In the rows, 128 means zero.
Each path below is one point turned by a fixed rotation once a step. After each direction that follows a path, write how fast that rotation turns it, in degrees per step (0 if it stays still).
Each turn is a multiple of 5 degrees from 10 to 175, or 0.
Each row of a path follows its step; steps can be skipped.

step 0: [122 119 120 124 128 132 142 127 123 133 134 126 125 125 128 118 121 140
 128 132 129 125 131 132 132 131 130 134 129 124 129 134 120 132 137 121
 125 127 123 128 123 123 132 127 126 129 131 125 117]
step 2: [137 121 135 112 129 139 126 123 134 133 128 127 127 133 132 134 124 132
 129 121 131 135 127 127 128 131 132 129 124 139 117 131 130 135 121 131
 127 128 123 122 132 122 132 130 132 126 125 131 123]
step 3: [122 136 123 114 130 133 125 131 138 123 126 131 121 125 127 120 127 134
 135 128 136 123 135 132 123 124 127 132 133 128 130 124 126 135 132 126
 116 131 131 128 128 128 138 134 135 128 134 127 124]
step 4: [123 122 133 135 124 141 128 131 130 138 131 126 128 131 129 121 125 128
 132 138 127 130 117 127 125 126 126 126 141 125 137 125 131 143 132 130
 129 125 129 130 127 125 134 130 120 130 131 133 125]
step 6: [122 128 122 131 133 139 132 119 136 132 133 123 123 123 125 120 127 127
 127 122 132 133 139 132 139 135 130 135 131 131 125 129 127 131 130 123
 127 133 127 126 133 126 132 119 138 133 127 132 123]
step 8: [130 125 128 123 125 127 128 124 137 130 135 133 133 122 132 133 125 126
 136 132 129 128 130 126 127 129 132 129 132 134 131 124 119 145 116 129
 130 133 131 127 135 120 134 135 121 118 126 121 124]
step 9: [122 113 130 125 129 141 130 121 126 128 130 128 122 128 130 124 119 135
 131 127 128 125 129 130 123 126 128 126 126 133 129 127 126 128 132 116
 122 123 132 129 126 125 136 132 139 121 130 129 116]
step 11: [128 123 128 125 130 135 123 127 136 144 127 121 137 129 132 132 124 129
 127 132 131 138 130 124 124 122 125 132 127 130 121 128 131 142 125 136
 129 132 127 118 124 128 131 118 130 129 125 126 129]
step 12: [129 127 126 111 127 133 122 121 135 127 131 125 122 121 125 120 129 129
 133 124 137 120 127 139 128 123 132 128 135 132 126 129 123 127 131 125
 127 127 128 118 132 118 135 124 126 134 130 124 126]
step 13: [121 129 123 130 123 135 129 129 133 133 139 133 122 127 117 117 122 129
 137 134 127 129 129 126 132 135 132 137 132 127 131 130 133 138 134 125
 129 125 124 131 123 131 132 135 121 125 132 131 119]
[127 128 127 126 126 127 125 127 128 129 127 129 130 126 130 130 128 128
 128 128 125 129 126 127 130 127 126 128 128 128 130 128 128 131 126 127
 130 127 128 128 128 130 124 128 126 129 129 132 127] | 115
